128 stands for zero in the data rows.
Here is a table of points, one per row:
[113, 144, 85, 183, 150, 151, 148, 123, 68, 167, 237, 181, 208, 107, 169, 169, 103, 135, 104, 87, 122, 63, 122, 116, 126, 115, 214, 179, 125, 68, 85, 124]
[72, 80, 134, 119, 152, 101, 77, 105, 152, 116, 179, 103, 90, 101, 130, 76, 92, 114, 67, 146, 96, 141, 161, 59, 65, 164, 111, 81, 111, 69, 78, 50]
[138, 161, 85, 196, 180, 131, 93, 118, 153, 103, 102, 132, 122, 171, 122, 63, 57, 85, 179, 56, 236, 187, 147, 179, 95, 135, 120, 183, 55, 185, 128, 96]
[91, 36, 139, 103, 156, 152, 173, 101, 169, 61, 185, 81, 154, 153, 156, 111, 145, 93, 173, 125, 99, 81, 132, 169, 200, 119, 161, 90, 61, 145, 200, 120]
[101, 48, 73, 138, 177, 144, 184, 180, 127, 226, 111, 179, 140, 98, 211, 116, 147, 168, 46, 151, 110, 85, 146, 217, 146, 168, 113, 176, 151, 179, 93, 85]
[65, 103, 50, 44, 66, 179, 117, 118, 158, 80, 188, 94, 103, 107, 137, 157, 133, 108, 192, 91, 111, 115, 128, 151, 95, 169, 101, 107, 129, 127, 90, 166]
[194, 175, 153, 117, 98, 94, 108, 159, 86, 175, 183, 132, 137, 181, 101, 58, 114, 104, 127, 245, 88, 143, 124, 127, 118, 184, 114, 73, 90, 130, 161, 128]
[167, 105, 98, 132, 85, 110, 112, 36, 107, 122, 61, 49, 235, 209, 173, 162, 89, 156, 130, 136, 72, 105, 147, 136, 102, 121, 68, 175, 89, 105, 155, 98]
[103, 150, 114, 194, 129, 142, 45, 90, 79, 76, 185, 125, 100, 86, 172, 166, 194, 182, 114, 181, 178, 177, 44, 196, 133, 126, 169, 129, 150, 142, 143, 94]
[98, 183, 104, 109, 164, 76, 158, 76, 37, 103, 76, 170, 131, 69, 115, 98, 166, 201, 156, 140, 75, 151, 173, 153, 152, 70, 171, 163, 54, 171, 102, 170]
[113, 147, 86, 100, 156, 172, 90, 152, 89, 60, 93, 192, 202, 142, 105, 163, 158, 91, 93, 149, 102, 127, 124, 97, 130, 134, 179, 107, 184, 192, 109, 118]
[148, 216, 178, 119, 110, 107, 120, 174, 70, 173, 166, 112, 132, 140, 40, 117, 101, 105, 133, 142, 96, 136, 112, 158, 133, 165, 73, 121, 114, 91, 169, 166]
[121, 88, 170, 120, 111, 46, 210, 105, 165, 68, 191, 203, 168, 116, 181, 101, 158, 80, 173, 131, 168, 181, 115, 116, 147, 87, 111, 90, 128, 108, 96, 116]
[135, 122, 61, 133, 142, 104, 113, 128, 65, 123, 106, 118, 158, 102, 90, 105, 179, 122, 176, 146, 151, 107, 133, 141, 215, 112, 73, 178, 174, 102, 72, 98]
[166, 74, 173, 53, 132, 129, 113, 85, 53, 171, 103, 113, 83, 163, 89, 150, 145, 124, 55, 66, 127, 167, 131, 116, 142, 144, 125, 156, 156, 136, 164, 156]
[147, 108, 51, 168, 118, 65, 170, 114, 214, 127, 116, 83, 85, 181, 86, 80, 130, 78, 66, 126, 135, 85, 103, 101, 132, 129, 128, 151, 159, 133, 162, 253]
[197, 197, 99, 100, 134, 123, 130, 127, 208, 132, 73, 154, 119, 100, 135, 210, 33, 112, 164, 208, 130, 142, 102, 104, 191, 130, 203, 128, 119, 151, 85, 104]
[173, 205, 129, 167, 155, 128, 167, 157, 155, 136, 121, 72, 137, 88, 161, 182, 191, 69, 81, 140, 147, 112, 182, 178, 60, 37, 150, 141, 146, 142, 158, 112]
[83, 124, 178, 95, 98, 119, 97, 206, 115, 133, 113, 129, 95, 167, 221, 97, 126, 108, 118, 194, 126, 144, 109, 106, 101, 138, 132, 204, 112, 114, 162, 154]
[84, 134, 152, 131, 57, 167, 162, 84, 166, 141, 189, 135, 100, 52, 165, 185, 125, 59, 182, 119, 108, 106, 145, 119, 99, 202, 90, 117, 106, 212, 123, 186]
[92, 150, 169, 60, 181, 152, 150, 130, 165, 90, 184, 188, 123, 117, 164, 153, 69, 192, 155, 135, 141, 85, 93, 168, 162, 42, 97, 97, 159, 105, 137, 118]
[56, 144, 161, 134, 130, 114, 132, 173, 59, 167, 152, 99, 112, 159, 110, 101, 87, 134, 133, 126, 127, 133, 120, 94, 71, 146, 148, 64, 107, 101, 133, 173]
[178, 27, 224, 165, 99, 131, 152, 72, 91, 161, 133, 148, 175, 120, 83, 114, 107, 90, 163, 141, 183, 85, 95, 108, 116, 72, 151, 181, 138, 212, 98, 111]
[167, 149, 116, 150, 177, 200, 156, 99, 177, 104, 111, 186, 136, 210, 101, 110, 180, 248, 182, 102, 144, 110, 113, 103, 65, 159, 114, 172, 127, 98, 118, 147]
[172, 131, 190, 86, 58, 191, 142, 112, 203, 145, 106, 48, 196, 101, 102, 39, 142, 150, 150, 72, 84, 174, 109, 173, 122, 143, 199, 171, 146, 94, 46, 125]
[172, 72, 134, 115, 111, 100, 122, 209, 33, 147, 120, 104, 89, 144, 227, 116, 83, 119, 143, 64, 161, 148, 127, 103, 113, 135, 141, 74, 131, 102, 139, 153]
[195, 135, 107, 104, 159, 194, 141, 128, 128, 151, 69, 130, 110, 101, 109, 119, 144, 155, 216, 175, 147, 107, 136, 116, 92, 81, 80, 94, 172, 148, 63, 151]
[209, 65, 158, 121, 149, 85, 121, 229, 129, 144, 144, 139, 118, 165, 70, 207, 135, 125, 103, 52, 77, 222, 108, 130, 137, 160, 107, 136, 107, 128, 142, 137]
[81, 127, 192, 182, 114, 75, 41, 53, 185, 168, 144, 148, 130, 195, 167, 144, 128, 132, 109, 104, 101, 132, 100, 155, 111, 84, 46, 66, 140, 136, 33, 165]
[181, 139, 113, 160, 118, 147, 115, 177, 117, 71, 128, 149, 116, 112, 88, 119, 122, 194, 49, 134, 159, 59, 103, 195, 145, 122, 169, 20, 150, 165, 118, 131]
[61, 56, 107, 218, 130, 193, 119, 148, 161, 204, 152, 113, 171, 110, 135, 148, 147, 176, 213, 152, 110, 159, 182, 109, 180, 66, 150, 54, 172, 127, 194, 130]
[122, 187, 137, 98, 165, 48, 97, 90, 175, 139, 143, 110, 84, 144, 208, 150, 207, 140, 191, 55, 161, 46, 159, 91, 176, 200, 185, 64, 124, 130, 143, 78]
[191, 80, 144, 127, 103, 133, 203, 86, 142, 74, 75, 129, 73, 98, 111, 141, 98, 119, 172, 144, 112, 125, 163, 172, 43, 172, 137, 105, 139, 117, 166, 84]
[199, 169, 141, 164, 135, 213, 111, 161, 111, 95, 191, 147, 51, 142, 125, 138, 165, 136, 119, 150, 113, 87, 213, 96, 192, 91, 125, 195, 144, 136, 105, 92]
[112, 156, 89, 95, 195, 88, 162, 133, 155, 161, 118, 101, 158, 117, 55, 163, 186, 113, 177, 185, 186, 105, 122, 126, 99, 134, 143, 157, 181, 127, 196, 67]
[48, 130, 177, 106, 97, 122, 99, 210, 106, 134, 58, 116, 96, 159, 172, 130, 119, 116, 125, 170, 126, 141, 98, 114, 117, 145, 122, 211, 118, 92, 159, 174]
[189, 86, 43, 108, 102, 128, 76, 165, 160, 128, 100, 120, 92, 87, 93, 109, 184, 116, 123, 104, 86, 129, 67, 89, 102, 80, 96, 123, 53, 86, 140, 147]
There is one direction along which these points spread out most. Take the direction at right angles to it along which they spread out most. Then take the direction at right angles to both along which they spread out most. Go by this last direction. Where along it does each point below lie, from 0 to 99? The average is 50, and the first point in the table lies past the average. One standard deviation of the points above along it is 16.
[93, 169, 143, 168, 115, 206, 177, 142, 92, 111, 23, 207, 166, 132, 118, 148, 178, 23, 75, 123, 152, 116, 139, 160, 175, 124, 133, 56, 126, 105, 117, 100] 60
[86, 159, 124, 100, 95, 130, 159, 224, 154, 123, 142, 97, 211, 124, 87, 162, 137, 205, 61, 130, 212, 110, 212, 123, 140, 112, 130, 114, 107, 190, 103, 108] 62
[173, 71, 185, 145, 209, 142, 56, 89, 174, 95, 99, 134, 169, 88, 99, 158, 108, 100, 139, 170, 185, 124, 220, 167, 134, 164, 157, 158, 163, 100, 116, 232] 38
[93, 141, 95, 157, 98, 108, 192, 69, 115, 120, 114, 152, 14, 148, 58, 199, 126, 163, 104, 175, 178, 168, 155, 146, 180, 127, 179, 170, 113, 106, 70, 101] 53
[105, 170, 85, 70, 137, 167, 128, 46, 132, 182, 177, 125, 116, 161, 178, 89, 94, 101, 56, 100, 145, 227, 113, 100, 125, 127, 119, 89, 135, 120, 195, 151] 54
[178, 129, 114, 158, 51, 103, 99, 93, 181, 129, 99, 203, 168, 80, 129, 95, 102, 210, 137, 84, 136, 103, 142, 74, 141, 157, 112, 175, 151, 103, 243, 139] 38
[71, 149, 118, 154, 114, 69, 102, 127, 149, 97, 93, 166, 105, 163, 61, 86, 84, 84, 183, 36, 86, 98, 148, 159, 110, 118, 151, 188, 187, 159, 154, 59] 38
[117, 118, 206, 120, 162, 142, 136, 110, 145, 140, 66, 77, 120, 44, 78, 120, 99, 115, 91, 92, 101, 103, 41, 57, 163, 155, 87, 156, 70, 114, 143, 93] 39
[111, 180, 118, 197, 176, 142, 208, 153, 82, 40, 137, 69, 172, 99, 198, 110, 131, 173, 96, 141, 97, 163, 132, 115, 145, 153, 91, 130, 205, 186, 108, 125] 63
